Each named turn below is shown by a few rows before and after it. Which turns, in which order, take the first row of each later pair to the second? The first pair is answered.
G (before => after):
[ 0.15 -2.00 -1.90 -1.68  1.11 -1.09 -1.67 -0.86 -0.28  0.23  1.63  2.25
 -1.77  2.16 -2.48 -1.39  0.49  2.65  0.36 -0.02 -1.13] => [ 0.69 -2.72 -2.34 -1.13  1.28 -1.65 -1.78 -0.73 -0.40 -0.15  1.62  1.44
 -1.53  2.19 -1.33 -1.05  0.07  2.99  0.49 -0.23 -1.42]
[ 1.19 -0.72 -1.27  1.66 -1.48 -0.94 -0.44  0.71  0.57  0.82 -0.32 -1.53
 -0.17  1.10  1.46  0.33 -0.66 -0.94  0.16  1.00  0.62] => [ 0.24 -0.21 -1.04  1.20 -1.27 -0.04 -0.05  0.94  0.64  1.40 -0.06 -0.40
 -0.51  0.66 -0.23  0.13 -0.69 -2.55  0.46  1.33  1.47]
[-0.71  0.12  0.70  1.64  2.43  0.36 -0.77  1.45  1.49  1.14  0.24 -2.12
  0.55 -1.23 -0.90 -0.05 -1.26  0.18 -0.51 -1.15 -0.52] => [-1.04  0.43  1.01  1.42  2.46  0.97 -0.34  1.38  1.52  1.32  0.21 -1.84
  0.17 -1.26 -1.57 -0.19 -1.14 -0.07 -0.30 -1.19 -0.36]
W (before => after):
[ 0.60 -0.48  0.31 -1.58  0.07 -0.97 -0.92 -0.41 -1.29  0.17  2.23 -0.15
 -1.59  0.24  2.42  0.58  0.41 -1.95  1.69  2.31  0.89] => [ 0.13  0.77  0.71 -1.24  0.82  0.09 -0.38  0.66  0.11  2.88  2.90  0.91
 -1.33  1.32 -1.36 -0.54  1.73  0.39  1.21  1.28 -0.31]
[-0.24 -1.59 -0.10 -0.86  0.37 -0.05  0.17 -0.44  0.35  0.42  0.05  1.48
 -1.10 -0.86 -0.70 -0.36  0.02 -0.66  1.02 -0.47  0.36] => [-0.05 -1.47  0.44 -0.45  0.35 -0.01  0.34 -0.69  0.83  0.88 -0.23  1.47
 -0.95 -1.21 -0.69 -0.51  0.26 -0.13  0.87 -1.09  0.41]
[-3.15  0.68  0.20  0.77  1.74  0.86  0.45 -0.46  1.90  2.01  0.44  0.05
 -1.23  0.66 -3.27  0.55  1.54  0.62  1.59 -0.69  0.80] => [-2.32 -0.21  1.86  1.56  0.92 -0.56  0.39 -1.88  1.86 -0.67 -1.47 -2.23
 -0.57 -1.14  1.25  1.18  1.27 -0.27  2.04 -1.91  1.98]
Y (before => after):
[-0.41 -0.36  4.16 -0.07 -1.00 -1.84 -0.89 -0.04  0.00 -1.39 -2.72  0.24
  0.47  0.44  1.27  0.93  2.84  1.47 -1.01 -3.16 -0.96] => [ 0.88 -2.49  3.24  0.66 -0.72 -2.69 -0.67  0.83 -0.07 -2.07 -2.54  0.33
 -0.62 -0.40  2.11  2.04  1.21  0.34  0.06 -2.87  0.00]
[-0.20  0.40  0.45  0.35 -1.47  0.02  0.16 -0.14  0.82  1.66 -0.54  1.42
 -0.94 -0.21 -1.92 -0.60  1.75 -0.71 -0.25 -0.20  0.29] => [ 0.30 -0.59  0.13  0.89 -1.27 -0.50  0.32  0.37  1.13  1.36 -0.55  1.35
 -1.30 -0.80 -1.52 -0.02  1.04 -1.21  0.13 -0.19  0.74]
[-0.91  2.39 -1.36 -1.52  0.96  0.51  0.77  1.12 -0.90  1.29  0.71 -1.16
  0.36  0.98  0.43  1.02  0.68  0.54 -0.49  1.23  0.28] => [-0.98  2.76  0.24 -0.27  0.91  0.89  1.52  1.41  0.22  1.40  0.38 -1.42
  0.89  0.26  0.15  1.08  1.21  0.38  0.08 -0.08  0.60]
P (before => after):
[ 0.42  1.68  0.81 -0.49  0.32  1.96 -1.55  0.01 -1.01  0.97  0.44 -1.48
  1.65 -0.58  0.18 -0.27  0.31 -0.01 -0.66  0.88 -1.69] => [ 0.40  0.22  1.47 -1.54  0.71  1.64 -1.73 -1.10 -0.62  1.39 -0.24  0.11
  0.39 -1.47 -0.28 -1.29  1.09  0.17 -0.01 -0.26 -1.78]
[-0.67  0.21  1.29 -1.54  0.77 -0.81 -0.57  0.60  0.48 -0.78 -2.06  1.71
 -1.44 -1.27 -0.46 -0.39 -0.63 -1.00  1.60 -1.23  1.41] => [-0.63  1.69  0.67  0.51  0.17 -0.51 -0.13  2.27  0.26 -1.11 -1.26 -0.35
  0.45 -0.72  0.04  1.07 -1.68 -1.50  1.16 -0.12  1.66]
[-0.73 -1.03  0.71 -1.72 -1.32 -1.54  0.11 -0.99  1.41 -1.47 -3.16  0.74
 -1.78 -1.81  2.66  0.22  0.58 -1.02  0.80 -1.08  1.80] => [-0.69  0.52  0.32  0.19 -1.46 -1.58  0.51  0.83  1.55 -1.90 -2.53 -1.40
 -0.06 -1.09  3.27  1.74 -0.60 -1.79  0.70 -0.17  2.24]

(2 to 4 turns a pair)
[-0.24 -3.13 -1.22  2.16  0.53 -1.96  1.25  1.34 -0.33  1.15 -0.42 -0.73
 -0.71  1.16  1.62  1.19 -1.06  0.84  1.58 -2.24  0.27] => [-1.88  0.13 -1.78 -0.58  0.06 -0.83 -0.12 -0.38 -1.71  1.72  0.16 -0.52
  0.01  3.30  0.55 -0.29  0.89  2.98 -0.69 -0.69 -2.07]  Y then Y
[ 0.76  0.00  0.17 -0.63 -0.46 -0.44 -1.27 -1.28 -0.63 -1.21 -0.66 -0.50
  0.65  0.03  1.97 -0.32  0.22  0.78 -0.63 -0.40 -0.82] => [ 0.42  0.60 -0.90 -0.21  0.36  0.43 -0.81  0.16  0.05  0.83  0.38  0.53
  0.57  1.16 -1.10 -0.66  0.43  1.82 -0.54 -0.25 -1.52]  W then G then W
[-0.25  1.31 -0.21 -1.23 -1.08  2.95 -0.16  0.81  0.59  1.20 -0.18 -0.21
 -1.40  1.74 -2.46 -1.65  0.65  0.24  0.33  0.41 -0.01] => [ 0.82 -0.58 -0.07  0.66 -0.84  1.95  0.46  1.99  1.36  0.82 -0.42 -0.26
 -1.95  0.02 -2.05 -0.59 -0.78 -1.16  1.96 -0.78  1.47]  Y then Y
[-1.83  0.40 -0.41 -3.15  0.00  1.78 -0.25 -0.53 -0.41  1.89  0.13  2.96
 -1.12  0.17 -3.71 -1.13  1.39 -0.83  0.31  0.55  0.58] => [-1.04 -1.35  0.73 -0.58  0.21  1.07  0.83  0.56  1.17  1.50 -0.66  2.36
 -1.26 -1.74 -3.28 -0.08  0.38 -1.86  1.92 -1.10  1.93]  Y then Y
[ 1.62 -0.87 -2.64 -0.42 -1.07 -1.54 -0.56 -1.04 -1.45 -0.76  1.48  0.20
 -0.62  1.57  1.83  1.84 -2.80  0.40 -1.00  1.82 -0.12] => [ 0.40  1.38  1.48  0.55 -0.49 -0.32  0.14 -1.51  1.81  1.58  0.23  0.22
  0.61  0.78 -0.85 -0.66  0.31  4.02 -1.40 -2.47 -1.23]  G then G then W then G
[ 0.56  0.27 -2.82  2.32  1.95 -2.22 -0.95  1.45 -1.25 -0.54  1.70 -3.02
  3.14  2.65  1.90  0.86 -1.03  1.91 -1.27  2.75 -1.54] => [ 0.64  0.50 -1.34  3.10  2.17 -2.17 -0.87  1.21 -0.33 -0.30  0.95 -3.55
  3.48  2.36  2.08  0.40 -0.31  3.12 -0.91  1.36 -1.72]  W then W
[ 2.70 -1.88 -4.17  0.37  0.34 -1.73 -0.95  1.36 -1.49 -0.45  0.92 -0.78
 -0.42  1.64  1.92  1.86 -2.30  0.16 -0.76  2.77 -0.22] => [ 1.31 -1.46 -4.16 -1.91  0.27 -0.13 -0.83  1.08 -1.52  0.71  1.09  2.23
 -2.08  1.04 -1.21  0.76 -1.47 -1.86 -0.22  3.51  0.57]  G then P
[-0.45  3.71 -0.55 -1.05  0.25  1.39 -0.81 -0.05 -0.97  1.42  0.81  0.48
  1.17  2.72 -3.24 -2.21  1.28  2.21 -2.38  1.53 -2.32] => [ 0.85 -1.03  2.01  0.73  1.13  0.22  1.02  0.39  1.98  1.90 -1.03  2.90
 -1.56 -1.70 -4.38 -2.09  0.55  0.27  1.06 -2.68  0.37]  P then Y
[-0.75  1.96 -1.61  0.12 -0.48  1.27  0.14  1.42 -1.52 -0.95  1.02  0.04
  0.57  0.50 -0.12  1.80 -0.91 -3.14 -0.06  2.22  1.38] => [-1.78  3.70 -0.28 -1.28 -0.74  1.81 -0.51 -0.33 -1.43 -0.75  0.54 -0.14
  1.15  1.10 -0.35  0.73  1.04 -1.36 -1.24  1.56 -0.17]  Y then G
[-0.38  0.89  2.21  1.74  1.33  1.01  0.31  1.53  0.86  0.56  1.10  0.13
  2.08 -0.92 -1.81  1.07 -0.73  0.11  0.68 -1.25  0.92] => [ 0.54 -0.77 -0.29  0.19  0.82 -0.10 -0.70  0.34 -1.59 -1.59  1.17  0.08
  0.75 -0.51  1.49  2.19 -2.26 -1.69  0.56  1.36  1.13]  W then Y
[ 0.07 -2.29  1.53 -1.13  0.29  0.00 -0.30 -2.05  0.81  0.78 -0.48  2.03
 -1.22 -0.44 -1.57 -0.61  0.99  3.20  0.68 -1.30 -0.59] => [ 0.28 -2.50  1.07 -2.20 -0.36 -0.68 -0.95 -3.04 -0.68 -0.92 -0.77  1.44
 -1.44 -0.58  1.03 -0.18  0.27  1.96  0.45 -0.17 -0.23]  W then Y
[ 1.55 -2.44 -1.22 -0.64  0.96 -0.49  0.12  0.00 -0.35  1.22  0.91  1.85
 -2.46  0.07 -0.64 -0.57  0.14  1.80  0.59 -0.43 -1.06] => [ 1.62 -1.20 -1.90  1.83  0.74 -0.09  1.16  2.53  0.28  1.42  1.54  0.40
 -0.52  0.29 -1.15  1.03 -1.08  0.49  0.71  0.55 -0.06]  W then P then W then W
[ 0.74 -0.15  0.57  1.60 -0.06 -0.58  0.60  0.44  0.27 -1.24 -0.57 -2.20
  1.47 -0.26  1.86  1.29 -1.50  0.41  0.10 -0.08  1.04] => [-1.15  1.91 -0.35 -0.61  0.09  1.62  0.91  0.69 -0.25  0.40  0.86  0.55
  0.69  0.86 -2.35  0.27 -0.63 -0.77 -0.34  1.77  1.00]  W then G then Y
[ 0.17 -0.67 -1.79 -1.31 -0.04 -0.55 -0.73  0.09 -1.72 -0.95  0.87  0.36
 -0.59  0.45  1.13  1.04 -1.19 -1.69  0.20  1.67 -0.33] => [-0.01  0.60 -0.48 -0.25  0.70 -0.13 -0.73  0.32  0.26  1.56  0.85  0.41
  0.27  1.63 -1.25 -0.43  0.80  2.38 -0.43 -0.46 -2.19]  W then G
[-0.53 -1.66 -0.89  0.20  0.52 -0.36  2.07  0.94 -0.48  0.35 -0.18  2.50
 -1.23 -0.58 -0.93  0.37 -1.12 -3.99  1.70  0.27  1.98] => [-0.25 -1.97 -1.39  0.54  1.22 -0.45  2.05  1.44 -0.18  1.61  0.53  2.93
 -1.34  0.13 -2.08  0.06 -0.56 -2.22  1.74 -0.18  0.89]  W then Y
[ 2.22 -3.07 -1.09 -0.35 -0.45 -0.55 -1.23 -0.57 -0.20 -0.51  0.27  1.46
 -1.88 -1.32  0.78 -0.92 -1.13  2.03  2.23 -0.58 -1.42] => [ 2.11 -2.64 -0.61  0.02 -0.34 -0.35 -1.14 -0.23  0.30  0.14  0.20  1.67
 -1.50 -1.23 -0.06 -1.38 -0.49  2.98  1.94 -1.24 -1.91]  W then W
[ 0.41  0.44  0.14  0.44  1.12  0.20  0.54  1.20  0.50  1.46 -0.09  1.14
  0.48  0.24 -2.76 -1.26 -0.04  1.12 -0.36 -1.09 -0.55] => [ 1.16 -0.60  1.05  0.48  0.19 -1.56 -0.24 -0.63 -0.11 -1.29 -1.45 -0.65
  0.92 -0.94  1.76 -0.58 -0.41  0.67 -0.21 -1.55 -0.10]  G then W
[-0.59 -0.52  2.67 -2.89 -1.04  1.09 -0.16 -2.29 -0.42  0.06 -0.38  1.18
  0.88 -0.09 -1.63 -2.19  1.19  0.03 -0.50 -1.23 -0.86] => [-0.17 -0.31  2.56 -1.10 -0.45  0.88  0.44 -0.77  0.54  1.02  0.22  0.36
  1.90  0.46 -2.73 -2.10  1.19  1.80 -0.61 -2.17 -1.58]  G then W then W then Y
[ 2.55  1.34 -0.71  1.01  0.58  0.74  1.04 -0.23  0.37  0.41  0.13  1.60
 -0.30 -0.12 -0.19 -1.11  0.92  2.38  0.26 -3.08 -0.80] => [ 3.58 -0.53 -1.80  0.64  0.52  0.05  0.84 -0.25 -0.52 -0.13  0.56  1.76
 -1.12 -0.24  1.14 -0.43 -0.23  1.74  0.61 -2.28 -0.31]  Y then Y then W
[ 2.48 -2.10 -0.03  0.95  2.56 -0.42  1.52  1.53  1.39  1.23  1.30 -0.31
  0.41  0.44 -0.47 -1.39 -0.65  3.19 -1.30 -2.57  0.00] => [ 2.51 -1.79 -3.24 -0.64  2.00 -0.42  0.90  1.84 -1.10  0.09  2.63 -0.41
  0.04  1.94  0.55 -0.32 -2.02  1.29 -1.97  1.24  0.16]  W then P then W
[-0.94 -0.48  1.59 -1.97 -0.47  0.86  0.82 -2.12 -0.24 -1.54 -2.02  0.72
 -2.36 -1.76 -0.27 -0.30  0.97 -3.21 -0.62 -0.90  0.96] => [-1.10  0.12  2.41 -1.44  0.12  1.30  1.23 -1.50  0.94  0.18 -1.97  1.11
 -1.84 -1.36 -2.38 -1.06  1.87 -0.96 -0.79 -2.26 -0.15]  Y then W then W
[ 0.88 -0.56 -2.63 -0.18  1.24  0.38  0.26  2.32 -0.92  1.56  2.69  0.86
 -0.16  2.22 -2.35  0.87 -0.07 -0.84 -0.23  3.27  0.91] => [ 0.31  1.28  3.40  1.79  0.50  0.10  0.38  0.23  1.55  0.79 -0.70 -2.33
  2.63  0.24  0.51 -0.52  2.58  2.22 -1.06 -1.57  0.73]  Y then W
[-0.72  2.02  1.16 -1.41 -0.43  1.85  0.58  0.23  0.52 -0.18 -0.18  0.90
  0.18 -2.21  0.24 -2.52  0.71 -1.68 -0.71 -1.36  0.75] => [-0.25  0.76  0.52 -1.13 -0.57  1.16  0.58  0.39  0.14 -0.85 -0.28  0.87
 -0.17 -2.59  1.18 -1.73 -0.19 -2.70 -0.24 -0.65  1.45]  W then Y
[-0.26  1.24  0.75  1.68 -1.35  0.41  0.91  0.31  0.76 -0.87 -0.75 -1.21
  1.84 -0.89  1.51  0.75 -0.35 -2.20 -0.35  0.98  2.07] => [-0.22  1.12 -1.10 -0.06 -1.29  0.28 -0.13  0.00 -0.83 -1.11  0.09 -0.82
  1.19  0.42  1.67  0.32 -0.61 -1.90 -0.92  2.86  0.96]  Y then Y
[ 0.82 -0.55 -1.18  1.19 -0.64  0.31 -0.44  0.81 -1.22 -0.47  0.26 -0.58
  1.54  0.78  2.15  1.75 -1.33 -1.82 -0.27  1.74  0.88] => [-0.73  1.50 -0.37 -0.30 -0.90  1.65 -0.26  0.42 -1.24  0.35  0.40  0.75
  1.29  1.00 -0.34  0.90  0.00 -2.49 -0.79  2.01  0.94]  G then Y
[-1.46  1.94  0.98  1.05 -0.34  1.03  1.11  1.05  1.03  0.54 -0.44 -0.16
  1.72  0.56 -1.83  0.75 -0.18 -1.10  0.02 -1.01  1.27] => [-1.28  1.99  1.00  0.43  0.05  0.82  0.30  0.15  0.79  1.38 -0.46 -0.38
  2.08  1.42 -1.45 -0.19  0.88  1.42 -0.91 -1.60 -0.40]  Y then Y then Y then W
